Each row of this table is followed by its label. One hidden rule gives the labels. It looks at one to three of the table's principal directions, none of them among the few with the most spread.
[ 34   9  -7  15  -3  -4 -14 -30   8 -27 -21  18   4  22 -13 -24 -13  -7
  -2  15   1  22   6 -26   3  22  22   4 -30   6  45 -11] 3
[  9  19 -10  31  -1   7  11   8   4 -18   8   7  10  21 -33   6   9 -10
  -9  11  -5  14  25 -16   4  26 -12   3 -21  -9   6  -3] 3
[ 73   7 -40 -79 -51 -41 -61 -58  -5  59 -67   7   3 -11  61 -66 -50 -25
  27   1   7  42 -42 -12  61  27 114  22 -16 -32  39  22] 3
[-30 -32  36  17 -13  34  32  42   5   1  35 -38  11 -20  15   1   9  25
  -1  13 -20 -23  55  -8 -90 -27 -16  -8   6 -14  -3   9] 2
[ 61 -16 -18  60 -23   1  -6  35  14 -53 -42  30  14  -4 -26   3 -12  10
  17  45  -2  23 -10 -41  22  68 -56 -25 -29  13  26 -12] 0
[-18   0  -1  12  24   3   8  -2  -5 -20  25  -1  -4  13 -28  28   1 -11
 -22  -4  28 -12   6  12   2  -7 -27 -10   3  25  -7  -8] 3
[ 29 -16  58  34  32  35  24  25  10 -66  11   3   6  60 -30   3 -12  28
  -3  27   8 -33  56 -31 -39   8 -87 -24  -2  49  44 -21] 1
[ 46  16  24 -58   1   3  -6 -24   4  24 -18  27 -10  53  21 -41 -15  -3
  24 -21  -1   5   1  -2  39   2  19   5   0 -14  24   2] 1
[ 21  -9 -34  26   8 -46 -17  -2  -3 -30 -34   7  25 -19  -1  28 -20 -18
  11  21   1  16 -22 -24  41  36   5  -9 -14  25   8  -6] 2
[-76  19 -27 -41  -9  13  -9 -17 -12  64  42 -38 -41 -37  12  -4  22 -39
 -26 -25  36  19 -28  46 -21 -25  73  45  13 -28 -39  12] 2
[-41  14   0  -4  24 -15  19  10  -5 -10   6 -12   1  -1  10  18  20 -13
   7  -7 -35  -4   8  -9   3   0  21  13  11  -9 -18   2] 0
[-18  -6  -6  16   3 -29   3  32 -21   5 -15 -18  25 -37   3  26  18   2
  21   4 -36   5  -8  -1  11  -7 -16   3  10 -13 -35  -4] 1
[  7  -2  35  22  27  22  24   9   7 -35   5   6   9  48 -12   9   3  15
  -3   0  -5 -18  37 -10 -15   0 -42  -9  -8  16  17 -13] 1
[  1   2  27 -15  23  21 -11 -46  -4 -19  23   4 -20  43 -23  -7 -14  -7
 -31 -12  45  -9  16  33 -16 -34  -5  -8  -6  29  25 -17] 2
[ -5 -13 -19 -20 -28   9 -21  -6  -5  16 -25  -4 -25 -25  25 -13  -3  -3
  -5  -3  16   8 -40  33  15   4  20   0   3 -16  -8   4] 3
[ 55  13   5 -61 -18  -2 -27 -50  -7  33 -27  15   7  36  24 -46 -29  -1
   1 -17   5  11   3   2  28 -11  53  11 -11 -19  26  13] 2
[ -8   1  41 -33  25  15  15  -2   3  12  18 -23  -1  41  28  -5 -12  -5
  10 -10   8 -17  39   3 -20 -14  12  12   8   7  14   1] 3
[ 58   1  23 -16  10  36 -18 -11  -3 -16 -10  42 -26  50 -39 -18 -15  31
 -21  -5  54 -23 -28   9  31  -1 -84 -19  13  47  15 -12] 1
[-13  -6  -1   8 -19 -18   6  33   3  31 -14 -25  18 -42  36   1  10   5
  37   9 -43  11   2  -6 -11   6  19  13   6 -32 -19   8] 3
[-42 -15   0 -16  -4  31  -4   4  -6  19  23 -18 -40 -18   4   2  10  -2
 -21 -13  46 -11 -28  45 -18 -21 -11   4  18   5 -21  -3] 3
[  6   7  30  -3  -2  30   9 -14  12   2  11  20 -15  27  -9 -25  11  26
  -8 -16  -9 -14  13  15 -22 -26 -17  -7   1  -9  10  -3] 2
[ 27 -24 -16  29   7   8   8  41 -10 -44  -1  10  17   6 -36  33 -12  -4
 -11  25  36   0  -1 -33  17  40 -67 -22  -9  34  -2  -4] 0
[-21 -26  30  10   8  33   7   8  -9 -27  33 -22  -9   1 -20   8  -1   6
 -24  11  27 -13  29  14 -61 -30 -30 -12   2  21   6 -11] 2
[-87 -17 -25  -7  -9  37  -3   4   1   8  33 -28 -77 -43   4   2  23 -16
 -38  -9  60 -13 -55  58 -28 -10   6   6  24   5 -20  -7] 0
[-20  14  -3  28  14  26  27  30   6 -10  26   5  -7  23 -29  19  23 -23
  -2   1  18  21  13  -8  -1  30 -21  15 -20  -9 -11 -10] 3
[ 31 -21   9   7  -6  -9 -15  16  -3 -22 -27 -17   5  -3   9 -10 -24  -4
  23  35   8  10   5 -21  -3  27 -13  -5  -6  18  33 -13] 3
[-30 -11  -7 -12  13 -40 -10  -2 -19  17  17 -40  20 -39  11  28 -12 -20
   4   4   4  -4   4   6 -11 -26  26   5  17  16 -18   3] 2
[ 49 -41 -19  -4 -27 -14 -41  -2 -21  -3 -20   6  13 -38 -17   6 -35   9
 -10  18  48   3 -36  10  18  -8 -38 -33   3  31  -2  -1] 1
[ -2   4 -21   1   4 -51   9  20  -7  23 -33   3  38 -29  30  23  12  16
  31 -14 -60 -14 -20 -16  48   1   0  -2  19 -17 -35  14] 0
[-37  13   4 -68  23   0  -4 -49  -4  56  38   6 -28   9  15  -4   2   4
 -28 -59  34 -39 -30  47  13 -65  26   5  39  12 -26  14] 2
[-26 -15  30  -1  21 -10  17  11  -3 -19  13 -21   4  -2  10   3   4   4
  14   4 -25 -19  26 -12 -33 -22  -5  -7  13   9  12 -10] 1
[-27  10  15  23  34  -9  27   6  -6 -23  27 -14  25  20 -19  33  12  -5
  -9  -3 -21 -14  46  -8 -17 -16 -13  -2  -2   8  -7  -5] 3
[ 40  14  12  38 -31  28  16  23  18 -12 -17  38   5  20 -22 -30  24  20
  20  11 -44  29  19 -20  -4  28 -26  -5 -32 -46  12  -6] 1
[ 24  -9 -18  11 -23 -41  -8  27  11  22 -37  -6  34 -45  44   6 -14  -8
  55  22 -40  32  -9 -31  17  38  37   8 -10 -22  -7  12] 1
[-24 -20  -9 -32 -31  31 -21  -6  -6  51  -2  -7 -43 -37  25 -20   8   7
 -11 -23  41   3 -57  58  -5 -27  11   8  13 -19 -27   2] 3
[104   1 -21   2 -13 -55 -18 -14 -13   2 -65  36  82  15   1 -12 -30  16
  27   8 -42  21   9 -69  59  21   8  -7 -31  -8  23  11] 3
[ 18  -8  18 -22  20 -38 -11 -18 -19  -1 -27 -16  40   6  28   9 -21   6
  16  -3 -29 -12  18 -10  11 -26  18  -1   7  13   6   1] 1
[ -5 -11  19  64  12  45  36  45   7 -59  18   5   8  25 -40  27  20   8
 -14  23  -1   4  43 -21 -39  25 -63 -11 -26   6   2 -14] 1
[-21  16 -28  -9 -24 -20 -12  -1  10  15   2  -8 -38 -27   4 -30   7 -36
  20  12   1  28 -28   1  13  30  44  12   1 -24  18  -6] 0
[ 51  -4  -1  33  -3 -16   2   6   6 -25 -25  30  40   8 -15  12 -11  27
   8  10 -27  -6  12 -29  19  12 -38 -26 -11  11   6   3] 2
[-22 -18  22 -19   7  71  11  -7  -5 -17  60   3 -33  26 -34  12  -3  13
 -69 -17  69 -37  17  39 -47 -40 -42 -23  14  28 -16  10] 2
[-33  16 -29 -44 -21 -58 -15  12   7  70 -20 -44  -9 -57  79  -8  -6 -38
  59   4 -35  20 -30   8  34  27  92  33  27 -38 -20  20] 1
[ -2  15 -21   1  -4  -9   4   2  -8  24  -5   9  19  -5  -1  15  15  -9
   1 -18 -13  19  -8   6  28   2  16  13 -12 -28 -33   9] 2
[ -7 -36 -19  44 -22 -28   9  33   3  -5 -20 -21  42 -61  26  17   1  21
  17  21 -43  -5   6 -30 -29   2   2 -13  -5 -12  -5   8] 2
[ 18  12 -13  29  -1   9  -6  -2   7 -22 -21  36 -11  12 -26   2  11   5
  -4   1   4  15 -28   6  32  25 -30  -5 -14   2  -2 -12] 3
[-49  15 -34   5 -25 -30  -7  -5   3  34  28 -33  -3 -59   6  13   9 -17
  -9   3 -18   0   0  27 -15 -15  48   2  17 -23 -29  19] 2
[ 53 -21  14  28   5  18  -6 -27   6 -41 -26  42  13  33 -22 -15 -14  41
 -19  -1  12 -15  -1 -15  -4 -10 -47 -27 -23  30  39 -15] 3
[-37   4  18  12  10  48  36  32  12 -13  31  -2 -20  18  -4  10  27   0
  -8  -3  -2  -2  22  -2 -36  11 -13  10  -2 -14 -16   3] 0
[-10  11 -21  54  -6  19  20  34  16 -23  16  12  -4  -5 -36  18  22  -9
  -7  18   3  21   4 -20  -8  44 -25   4 -20  -7  -9  -3] 2
[ 25 -22 -50  61 -29 -53 -19  34  -3 -26 -55   1  38 -70   2  22  -6 -12
  37  46 -32  46 -31 -38  28  55   4  -8 -27  -8  -2  -7] 1
[ -2  16 -14  16 -19   0  13  11   0  19   3   4  17 -10 -10  -6  24   1
   3  -5 -31  19  12 -13  -4   3  13  12 -15 -40 -15   8] 3
[  6   3 -15 -14  35 -29  -5  -5 -14 -30   5  -9  -3  37 -20  27 -25 -34
 -10   6  47 -20  -1  -3  57  25 -29 -14  13  49  16 -11] 0
[  0  16  10  18  15 -18  19  18   4  -9 -12   6  23   1   2  -1  19  13
  26   6 -60   4  14 -45  -6  10   2  15  -1 -11   0   0] 0
[ 19 -16 -29 -56 -40  18 -28 -16  -5  48  -8   9 -26 -23  22 -30 -18  -1
 -17 -16  51   4 -50  22  19  -3  29   0   8 -12  -9  22] 2
[ 10   7   0  30   0  14   2  12  -6 -16  -4   7  13   9 -26  12  11  -9
  -2  11  -1  31  12  -7  -3  16 -12  10 -28 -10  -9  -9] 1
[ 26  -5  -9  56 -11 -10   7  10  24 -34 -14  24  20  -7 -13   6  -4  11
  12  23 -25  10  11 -29  -4  31 -17 -20 -24   3  20  -4] 2
[-25  -6  13  79  26  55  39  40   7 -79  28  20  -6  25 -65  45  34  18
 -39  13   9 -12  24  -5 -35  16 -92 -20 -16  23 -15 -18] 2
[-69  20  12 -44  15   8  17  -9   8  46  36 -31 -23 -10  45  -4  17 -16
   3 -26 -15  -7   9  16 -36 -26  74  39  23 -23 -24  18] 2
[ 27  11  24 -67  17  -5   3 -26  -1  21   6  -1   8  51  31 -21 -28 -11
   8 -17   4 -14  32 -18  13  -8  42   9   8   3  23  17] 0
[-25  27   4   6  15   0  20  17  11   6  12   0 -11  15   2   9  20 -27
  24  -4 -16  21   9   1  13  25  14  20  -5 -21 -12  -5] 3
[ -3 -26   9 -16  -7 -16 -24 -16  -8  10 -28 -21  -4 -27  39  -5 -17  17
   8   0   0 -19 -22  32  -3 -29   7 -10  18  12   5  -5] 3
[-21  -5   2  39  23  -1  33  51  -5 -28  13 -13  21   8 -18  41  17 -13
  11  12  -9   3  27 -23   1  26 -42  -1  -9   3 -16 -10] 3
[-58 -14 -17  16  -1  38  -2  16 -10 -15  35 -16 -40 -38 -30  22  20 -14
 -42   6  49   7 -29  29 -38  -6 -15   5   6  14 -31  -5] 3
[ 33   1  -4  -6 -16  10 -20 -20  -4  11 -17  19   2   8  -6  -8  -9   9
 -11  -8  17   8 -14  23  20  -6  -7  -6 -10  -3  -4   2] 1
[ 26   3 -30 -40 -17 -38  -6  -1  -5  39 -22  -4  26  -5  39  -3 -22 -17
  21  -8 -10   3  -5 -17  52  21  44   3   3 -22  -6  26] 0
[ 21 -12  84  12  43  64  23  -7  16 -70  30  14 -23  86 -34 -20 -11  31
 -20  12  28 -38  59 -16 -67 -18 -74 -20  -3  56  62 -28] 1
[ 10  27   0 -33  10 -18  -9 -40  -2  17   4  -4   7  27   8 -19 -14 -27
   2  -8  -2  17  20 -12   8  -2  65  24 -12  -8  21   5] 3
[  1  -3 -13 -12 -28  34 -24  -5  -1  16  -4   2 -33 -20   0 -16  -1  -4
 -17   5  37  21 -35  25  -8   9  12  12  -3  -7 -10   5] 1
[  42  -45    7  100   25   -5   22   25  -22  -90  -14   24   77    6
  -75   39    8   48  -26   25  -17  -13   36  -67  -33  -15 -109  -39
  -39   44   21  -28] 3
[-31   7  21  28  20  -8  26  23   2 -15  29  -7   8  -2 -20  26  21   2
  10  -1 -29 -11  28   4 -17 -15 -31 -11  10   1 -16  -9] 3
[ 20  16 -28   2 -16  27 -16 -25   1   6  10  28 -14  14 -36  -5  -3 -11
 -38  -7  48  22 -19  14  16  13   5   5 -22  -1  -5   6] 3
[-38   1  -4   3   9 -20  23  57   3  24  15 -30  11 -37  25  30  13 -13
  36   9 -25   1   1 -21  -4  21   2  18  23  -8 -38  12] 1
[ 56  -4 -19  45 -47  31 -16   4  29  -4 -43  59 -20  -9 -14 -30   6  41
   3   8   5  16 -53   6  24  37 -48 -19 -22 -12  11  -6] 0
Which label does each new row get?
[-15   1  28  31  15  53  29   4  10 -47  28  11 -15  44 -34  -4  20   5
 -26   3   5   0  42  -7 -48   0 -25  -2 -24  -1  21 -14] -> 3
[  7   9  10 -31   4   0   7  -4  -3  14  -6  -1   6  27  24  -4  -5 -11
  12 -13 -10   2  15   3  19   3  24   7  -1 -18  -2   8] -> 3
[ 13   0 -27  51  -6  -6  -1  13  -8 -32 -11   7  20  -4 -39  21   6 -15
  -8  20   7  30   2 -14  15  31 -22  -4 -33  -2   0 -14] -> 2
[-24   6   8  -5  12 -40   2  22 -13  27   2 -31  16 -26  15  25   7  -1
  29  -3 -30 -16   2  17  17 -19 -13   1  33  -1 -33   0] -> 3
[ 34  19 -24  15 -42 -19  -7 -10  24   9 -60  34   6 -14  31 -41  12  14
  36   4 -72  31 -21 -20  31  36  47   6 -24 -56  18   7] -> 2
[ 32  12  37  -1  -9  36   0  -2  -1   8   7   8   3  35 -20 -28   4  11
   2   1  -1  18  35   2 -28 -12 -14  11 -19 -18  12  -7] -> 1
[-29  12   5 -52  35 -26  15 -16  -9   6  14 -30  10  23  35  -4 -10 -36
   9  -9 -14  -4  32 -39  -7  -2  78  31   6   1  19  11] -> 2
[-33  39   1 -19  16 -38   8 -10   6  16  27 -14 -15   8   0  -2   9 -29
  19  -7 -26  -6  13   9  20  -3  29   7  24  -9   1  -1] -> 0
[-28 -29  10  26  23  12   9  11 -22 -44  34 -28  14  -7 -36  38  -3   1
 -40  14  29 -21  31  -2 -49 -29 -40 -16   2  40  -5  -9] -> 3
[-26 -19   3  -3  -1   2   4  17 -15  17  14 -31  18 -32  13  18   2  -1
  -4   1   0   1  11   1 -36 -23  13  11   4  -4 -26   9] -> 2
[-32 -11   3 -35 -15   4  -4  10   6  37   0 -24 -35 -35  44 -23   4  14
  12  -7  -3 -24 -31  19 -15 -14  15   7  38  -8  -7  10] -> 0
[ 12   0 -20 -34  23 -53 -28 -21 -22  12 -14  -4  15  -9   8  29 -28 -27
   9  -8  26   1 -31  11  62  -3  13  -2  16  32 -16   0] -> 3
[ 24  -4 -26  31  -9 -27 -21 -12  -2 -26 -16   3  10 -10 -25   3 -17 -18
  -1  25  16  21  -7 -10  19  24  -3 -12 -22  16  27 -15] -> 3
[-22  40  17 -14   7   1  33  22  15  32  15  -9   1  27  24 -12  26 -24
  40 -10 -49  23  37 -17   1  23  46  37  -6 -52  -7   7] -> 3
[-38   4  23   6  44  -2  31  30  -7 -20  33 -31  13  24  -3  42   5 -27
   6   5   0  -8  45 -10 -13   6 -12  10   6  16 -13  -5] -> 3
[  8  29  26 -52   7   7   1 -25  14  32  -4   7 -16  40  38 -33  -6 -15
  26 -19 -14  13  12   5  12   3  58  26  -1 -25  14   7] -> 3
[-25   4 -24  44  24 -22  34  59   9 -31   5 -18  14 -10 -10  24  16 -18
  22  33 -19   4   9 -78  -2  64 -17  19  -2  14  10  -5] -> 0
[-41   2  19 -76  17  14  -5 -40   8  36  23 -16 -44  12  55  -8 -16  -5
 -15 -36  28 -37 -13  51  -6 -38  53   8  39  12  -9  18] -> 0
[ 43   5  10 -70 -21 -20 -30 -45  -6  57 -38   3  14   8  59 -35 -30  12
  19 -26 -19  -6  -7  24  33 -30  58   4  11 -24   3  22] -> 1
[ -1  19  10 -57 -26  54 -10 -43  17  51   3  47 -69  25  15 -58  18  14
 -13 -52  26   3 -51  61  16 -26  24   8   5 -39  -5   4] -> 1
[ 55  19   1 -74  12 -17 -25 -64  15  30 -48  44  -6  46  56 -38 -36   3
  19 -33   2  -1 -36 -10  65   9  65  16   2   7  27  15] -> 0
[ -7 -12   5  37  40 -21   6  11  -6 -80  -1  -2   3  14 -34  36  -8 -10
  -6  28   5 -17  10 -21   9  19 -50 -26   4  54  21 -24] -> 0
[ 54  20  15 -73   1 -24 -22 -48   6  40 -38  25  16  34  59 -20 -35  10
  24 -29 -26  -9  -4  10  54 -11  55   2  14  -8   0  28] -> 0
[ 47  39  56 -44  -2 -15  -8 -18  33  29 -40  19  -9  38  60 -60 -12  10
  77   1 -76  16  17 -16  15  17  53  23   8 -30  36   2] -> 1
[-28 -22  -4   1  -3   1  -5  13 -24  10  11 -36   6 -29  -1  19   3  -8
 -12   3  22   0   0  21 -21 -23  -6   3   4   2 -21  -4] -> 1
[-78  -7  32  41  38  11  50  47  -3  -9  39 -45  12  -5   2  42  39   9
   4  -5 -30 -28  43   6 -56 -28 -36  10  13  -1 -28 -12] -> 3
[-43 -34   6   0  19  -5   4  17 -11 -13  40 -53   2 -34   1  25 -16  -9
 -18  21  33 -25  18 -13 -61 -21  -3  -2  22  44   3   1] -> 2
[-48 -14  12 -13  12  44   1 -13 -13  -2  38 -27 -23   2  -4  22   1 -11
 -47 -13  50 -11  11  49 -44 -36   7   6   3  12 -23   2] -> 2
[-10  -7 -27 -29 -30 -22  -4  17   7  55 -19 -23   9 -46  68  -6  -8 -23
  39   1 -18  29 -16  -9  10  26  79  25  -3 -44 -18  25] -> 0
[ -8  31 -51   1  30 -69  -8 -15  -3   3 -12   6  25 -16  -2  34  -5 -21
   2  -3 -16  -3 -31 -34  62  25  31  15  14  25 -16  12] -> 2
[-56  -9  11   6   4  18  14 -16   6 -11  33  -7 -16 -22   2  12  18  20
 -33 -18 -16 -31   8  32 -52 -50   9 -15  17  -1 -18   8] -> 2
[  32  -33   -5   74    8    0   15   70  -16  -76  -14    8   30   -2
  -60   39    4    0    9   47   10   13   11  -50    9   49 -108  -30
  -22   31    7  -28] -> 3
[ 56  -4  12 -32 -14 -20 -10 -19  -6  22 -29   5  41  12  28 -27 -25  19
  17  -3 -32  -3  23 -30   6 -14  29  -1  -5 -13  20  17] -> 3
[ 38  -9   6 -14   1 -45  -3  10  -3  10 -30 -11  46  -6  36   3 -26  12
  36  11 -39 -12  19 -36  20   7   9  -7  10   5   9  14] -> 0
[ 30  26   6  -3 -21  39   9 -12  25   9  11  49 -31  45 -24 -36  12   8
  -5 -17   9   8  -1  14  18  15 -17  -9 -14 -27  13   1] -> 0
[ 58 -21 -14  52 -43  17 -27 -36  12 -61 -19  68 -21 -10 -71 -46   0  44
 -36  17  11   1 -33  -3 -12 -10 -59 -59 -25  14  54 -23] -> 2
